In the data rows, the value 128 means zero.
Here are some points, one per row:
[144 122 120 125  73  62  88 124 152 144 154 163 138 122 117 110 139 108 107 126 126 119  96  90  60 122 151 102 122 131 119  85 135  71  97 145  29 151 151  75 110 163 105 100 136 138 104 183]
[118 156 199 157 100 186 114 155 131  63 193 102  98 109 206 121 141 101 168 184 126 140 125 155 128  78 141 180 103 122  88 150 111 112 131  83 105 105 150 174  64 101 127 166  86 106 156 167]
[169 107 155 155  65 175 163 155 121 150 160 159 144 137 160 127 127 125  83 109 148  84 139 161 129 126 170 117 152 160  91  84 158 108 146 144 164  69 113 255 128  59 131  86 123  73 102 140]
[108 140  68 168 146 141 128 114 108 121 100 123 142 144 118 177 174 143 152  75 155 146  94 120 106 154 130 155 110 123 102 196 144 126  85 138  88  86 109 113  81  88 154 137  94 124 115 123]
[155 164 170 119 136 116 146  97 116 142 106 118 143 125 101 133 127 127 103  60 146  68 136 165 112 112 133 102 138 166  97 142 187 122 136 122  77 125 140 112  74 135 132 117 153  72 139 116]
[107 110 108 110 115 129 192 139  91 192 118 127  91 155  59 147  81 138 147 157 154 161  87  91 187 145 148 114 143 181 114  56 131  81 158 145  98 125 133 153  99 145 146 177 116 191 129 116]
[ 80  83 165 106  83  95  92 192 110 123 107  98 122 120 128  92 127  95 145  79 135 135 117 160 121 104 135 125 116 162 119 138 145 153 177 127 164  86  99  60 143 143 123  86 169 164 149 116]
[151  70 113  98 156 125 207 168 166 123 109 142 137  57 144 161 118  96 165 164  91 107  88 121 144 180  91  90 114 109 182 180 120 169 120 115 151 109 132 137 123 169 151 145 166  98 144 200]
[ 85 117 166 182 122 143 150 103 150 174 140  87 140 109 106 125  93 117 132 123  47 147 135 131  62 115 131 152 153 114  86 109 133  99 137  57 151 119  71 148 144 123 119 126  51 111 129 206]
[104 106 111 186 120 105 119 171 154 152 150 180 154 151 104 120 173  53 103 140 144 163 123 198 161  99 101  89  86 108 127  53 184 149 111 147 139  84 135 135 109 170 106 160 160 135 112 122]
[135 173 100 181 134 116 176 138  86 139 142 145 138  97 135 159 142  84  98 169 130  65 134 145 132  91 131  82 195 130 138 135 138  66 166 170 190 165 143 106 100 118  81 137 156 139 181 125]
[148 171 126 159 153  73 113 145 153 100  78 162 127  95 127  86 138 217 103 162 161  95 156 186 131  94  92 153 146 126  84  84  74 197 150 156 141 171  93 121 108 131 132 154 120 141 147 182]
[122  99 174  93 155 103 130 131 129  90  47 122 149 224 106 106  86 124  78  89  85  90 129 149 130  93 125 149  99 132 128 172  97  88  83  96 146 193 101 148 104 120 170 136 145 154 120  93]
[135 119 143 156 110  35 110  98 117 133 118 125  93 122 122 148 213 124  91 174 136 123 136  92  90 159 118 151  98 201 169 172 139 157 131  88 166 129 127 170 150 153 121 140 129 135 143  90]
[186 115 126  97 190  95 154 172 132 168 158 124 131  99 118 149 104 140 113 143 142 194 117 157 124 158 162  99 100 139 118 154 108 156 104  93 129  98 101 115 139 113 110 106 165 130 214 129]
[119  73 133 138 153  87  83  92 144 176 124  82 153 161 147 134 141 169 135  98 116 143 107 143 157  62 165 104 154 107 125 168  73 161 125 154 112 155 190 174 166 128  77 110 129 123 119 141]
[108 111 159  76  79 156  92 116  86 154 177 114 188  98 113 206 170 102 130  82 115 117 166 119 127 119 125 106 116  66 124  71  93 134 116 109 138 139 108 178 147 114 179 176 111 145 121 126]
[178 127  69 152 105 157 131 134 121 102 157 127 154 137 147 103 145 149 106 103  75 146  91  67 179 127 126 142 155 159 134 107 107 147 142 117 114 128 193 116 134 213 133  88  97 197 165 149]
[113 109 118 189 183 116  71 133 137  20 176 101  90 138 109  87 151 131 129 137 155 117  99 180 122 168 132  29 185 118 165  37  77 113 136 112 142 130 130 135  86  76 149 151 146  93 139 101]
[ 66 141 125 150 200 175 128  96 133 130  95  96 126 130 163 126 110  97  77 146 152 126 179 146 133 165 152  92  75 164 133 118  66 122 121 190 147  80 128 109  98 147 163 121 154 103 163 154]
[130 173 102 124  46 116 116 111  97 131 124  88 146 124  63  78  84 114 131  70 163 131  94 104  84 146 115 128 141 122 104 186 114 146 109 119 177 128 144 136 140 140 125 153 168 120 136 131]
[114 108 115 158 151 125 142 135 125  95 101 127 179  93 111 131 147 131 113 173 108 159 164 151 145 135 106 144 149 150 116 160 129 110 132 167  69  70 143 133 188 161 120 165 185  57 169 127]
[174  96 151 180 155 147 127 121  43  89 102 115 122 121 133 161 119 160  85 141 170 164  88  45 145  83 133 131 148 118 134  73 166 125 130 124 154 141 136  94 112  93 140 101 164  88 122 163]
[105 138 192  83 118 123 197  74 179 154 172 170 136 169 176 112 149 171 147 141 169 136  64 117 131 192 135 176 150  77 101 164 113 106 124 120 133 166 123 131 165 200 129  80 121 143  88  93]
[105 137 130  99 130  96 131 120 129 126  76  99 110 114 189 106 124 194 143 162 108 129 130  68 134 168 171  81  89 130 116 145 219 151 107 124 130 113 132 157 128 140 120 153 150 172  94 142]
[140 124 181 135 146 124 139 210  71 157 160  92 124 120 138  61 143 145 133 103  97 131 131 105 133 135 143 158 150  89 205 104 117 133 170 126 123 129 152 113 120 132 114 175 156 131  74 111]
[170 140  59  82 169 138 149 136 130 106 167  84  81 115 104  53 186 140 158 168 138 152 124 135 168  56 163 139 144 154 137 202 148  85 114 158 155 157 107  88 124 143 215 143  46 119  88 171]
[115 163 207 140  81 156  98  96 144 163 133 153 138 108 134 106 117 112  86 156 111 157 102 113 153 139  58  89 161 117 131 193  90 169 129 159  37 133  66 113 145 141 120 103  92 154  90  99]
[121 140 148 142 147 105 115  84 137 134 110 153 159 105 136 124 144  89 181 107 125 122 147 124 191 141 202 189 158 120 173  98 108 131 147 112 122 142 140 132 123  79 161 123 148 135 117 138]
[134 201  99 111 235 193  88 176 138 146 104 124 143 204 141 165 162  56 162 148 165  67 120  72  83 199  66 140 170 144 111  90 169 110 172  97  74 207 141 148 179 122 131 128 124 123 175 149]
[118 136 127  85 122 135 166 144 101 111 156 150 155 225 120 144 133 147 131 190  93 180 160 112  76 159 139 154 173 138 135 184 165 169  65 160 131 101 103  66 156 158 132 122 104 144 122 164]
[168 139 157 148 123 150 134 110 158 148 122 142 151 125  82  91 146 132 149 158 122 112 118  92  88 122 130 150  88  67 172 106  99 121 131 137 141  77 161 145 135  52 148 121 111 194 166 127]
[139 118  84  93 118 104 127  87 122 125  86 102 157 139 131 158 113 112  90 160 168 115 123 129 168 158 124 133 117  87 143 152 143 142 149  85 132  61 142 120 102 167  51 128 113 133 141 125]
[122 190  71 147 142 182 100 149 114 135  98 142 124 103  92 129 110 131  78 175  99 144  93 142 165 128 188 135  68 137 139 101 105 131  97  67 149 137 159 119 176 138 120 126 128  77  92 103]
[168  72  99 161  81 185 115 119 187 141 157  74 122 112 169 119 134  99 136 138 119 151 185 116 110 146 169 158 136  74 111 121 118 130 151 124 142 189  40 163  76 153 123 147 133 107 150  84]
[138 106 126 129 107 161 113 160 135 102 113  75 101 101  79 194 137 143 131 132 149  88 119 189 116 141 157 151 121 159 114 154 140 123 109 147 116 112  98  78 175 133 106 128 143 157 101 115]
[159 130 127 142 127 115 106 110  70 172 152 145 120 173 181 153  82 184 198 155 126  90 133  99  94 105  94 142  88  95 122 145  63 139 169 130 111 132  96 143 105 190 170  93 130 101 108  87]
[133 135 113 116 142 173  96 136 105 138 107 140 114 100 105 115  90 162 187  77 132 113 189 133 164 134  72 139 137 156 136 166 133  53  48 135 162  89  82 135 130 164  37 103 108 145 135 190]
[112  90 137  84 152 136  69 127 126 106 156 219 130 145 121 118  92 122 126 115 109 151  64 145 122 150 124 163  65 153 145 127 152 114 221 155 137 177 124 145 108 103  86 142 107 130 125 156]
[ 96 114 117 178 113 157 100 126 146 126 123  79 136  98 123 127  75 163 171 115 167 120 173 241 155  88  83  96 108 167 227 119 138 148 133 104 148 184 175 107 106  46 116 121 146  97 161 100]
[102 120  86 138 124  75 163 114  83 141 165 127 153 125 126 101 148  95 101 146 118  92 159 131 181 163 102 106  81  79 111  82 143 118 125 145  87 164 109 116 177 134 162  95  68 132 184 107]
[ 97  86  95  84 151 158 157  50 124 112 194 176 110 110 132  72 122 113 137 124 165  57 172 109  92  85 154 151 147 136 105 101 121 143 117  54  71 128 129 159 142  88 121 129 175 178  97 115]
[124 140 142  89 157 126 189 114 131  60 105 125  89  75  93  83 109 143 158 141  84 199 132 150 104  86 111 168 133 106  89  88 118 152 122 159 126 187 143 166  88 115  82  59  92 130 106  79]
[169 189 144 119 110 115 170  93 142 103 117 123  99 179 174 120 126 137 165  67 111 156 117 154 124 101 103 141 119 127 179 108 140 103 160 155 105 124 103 117 174 142  88 114 109  98  92 134]
[ 57 132 101  73 128 123 137 190 143 127  91 142 174 134 176 165 115 122  75 134 140 142 117  86  68  96 136 146 171 181 197 128 144 120  91 136 117  96  96 144 137 173 150 108  87 109 117  87]
[129 126 121 112 111  78  90 105 145 144 141 101 162 134 183 164  90 116  95 125 102 131 152 159 121 185  21 115  99 169  86  94  97 126 128 135 170 115 139 111  93  72 152 128 213 173  35 127]
[173 156 153 146 124 129 138 124 167  92 137 167 174 143  98 139  88 166 161  99 164 135 189  52 119 139 143  70 113 124  92 169 164  64 172 112 158 111 160  81 156 123 162 167  95 143 104  88]
[152  95 118 126 157 137 151 142 117 132 112 142  83 102 153 153 105  77 130 106 156 130 148 105 116 172 170 125 140 174 135 119 110 204  96 166 149 144 186  85 147 112 123 167  70  98 161 110]
[120 138  95 138 128 113 111 132 124  72 101 154  13  92 113 181  90 106 109 128 147 161 170 167 128 122 145 137 155  62 109 165 168 105 113 130 121 131 180 157 135 116 238 116 134 156 141 145]
[115 159 130 133 101 102 124 166 183 124 206 130  94 135 102 122  93 145 135 102  69  70  71  75 148  69 149 164 123  74 137 134 127 170 126 186 156 102 135 108 140 122 106 129 132 128 119 113]
[ 94 107 109  71  64 133 123 135 159 181  73 134 106 154 102 154 226 142 120  75 116 124 175 104 166 136 102  82 101 114  94 155 116 152 135 125 111 131 129  75 132  71  81 112 143  81 115 130]
[131 145 171  94 121 153  92  88 143 164  89 160  95 152 148 140 152 146 171 105 109 160  78 158 128 111  89 122 154 138 108 111 161 129  94  97 150 132 136 119 135 122 118 160 153 126 144  68]
Along one direction, these points spread out more than along any other. Take the direction at right angles to it along which they spread out most. Then take the direction at right angles to both along which they spread out most. Go by this last direction. Where along it does each point below lie, from 0 to 99? 50 is the average, and the first point above lies past it. One standard deviation of the points above along it is 16.
[114 108 115 158 151 125 142 135 125  95 101 127 179  93 111 131 147 131 113 173 108 159 164 151 145 135 106 144 149 150 116 160 129 110 132 167  69  70 143 133 188 161 120 165 185  57 169 127] : 43
[138 106 126 129 107 161 113 160 135 102 113  75 101 101  79 194 137 143 131 132 149  88 119 189 116 141 157 151 121 159 114 154 140 123 109 147 116 112  98  78 175 133 106 128 143 157 101 115] : 53
[140 124 181 135 146 124 139 210  71 157 160  92 124 120 138  61 143 145 133 103  97 131 131 105 133 135 143 158 150  89 205 104 117 133 170 126 123 129 152 113 120 132 114 175 156 131  74 111] : 49
[148 171 126 159 153  73 113 145 153 100  78 162 127  95 127  86 138 217 103 162 161  95 156 186 131  94  92 153 146 126  84  84  74 197 150 156 141 171  93 121 108 131 132 154 120 141 147 182] : 46
[173 156 153 146 124 129 138 124 167  92 137 167 174 143  98 139  88 166 161  99 164 135 189  52 119 139 143  70 113 124  92 169 164  64 172 112 158 111 160  81 156 123 162 167  95 143 104  88] : 46
[107 110 108 110 115 129 192 139  91 192 118 127  91 155  59 147  81 138 147 157 154 161  87  91 187 145 148 114 143 181 114  56 131  81 158 145  98 125 133 153  99 145 146 177 116 191 129 116] : 39
[135 173 100 181 134 116 176 138  86 139 142 145 138  97 135 159 142  84  98 169 130  65 134 145 132  91 131  82 195 130 138 135 138  66 166 170 190 165 143 106 100 118  81 137 156 139 181 125] : 38
[ 94 107 109  71  64 133 123 135 159 181  73 134 106 154 102 154 226 142 120  75 116 124 175 104 166 136 102  82 101 114  94 155 116 152 135 125 111 131 129  75 132  71  81 112 143  81 115 130] : 85
[108 140  68 168 146 141 128 114 108 121 100 123 142 144 118 177 174 143 152  75 155 146  94 120 106 154 130 155 110 123 102 196 144 126  85 138  88  86 109 113  81  88 154 137  94 124 115 123] : 46
[152  95 118 126 157 137 151 142 117 132 112 142  83 102 153 153 105  77 130 106 156 130 148 105 116 172 170 125 140 174 135 119 110 204  96 166 149 144 186  85 147 112 123 167  70  98 161 110] : 32
[102 120  86 138 124  75 163 114  83 141 165 127 153 125 126 101 148  95 101 146 118  92 159 131 181 163 102 106  81  79 111  82 143 118 125 145  87 164 109 116 177 134 162  95  68 132 184 107] : 45
[174  96 151 180 155 147 127 121  43  89 102 115 122 121 133 161 119 160  85 141 170 164  88  45 145  83 133 131 148 118 134  73 166 125 130 124 154 141 136  94 112  93 140 101 164  88 122 163] : 34
[122 190  71 147 142 182 100 149 114 135  98 142 124 103  92 129 110 131  78 175  99 144  93 142 165 128 188 135  68 137 139 101 105 131  97  67 149 137 159 119 176 138 120 126 128  77  92 103] : 37
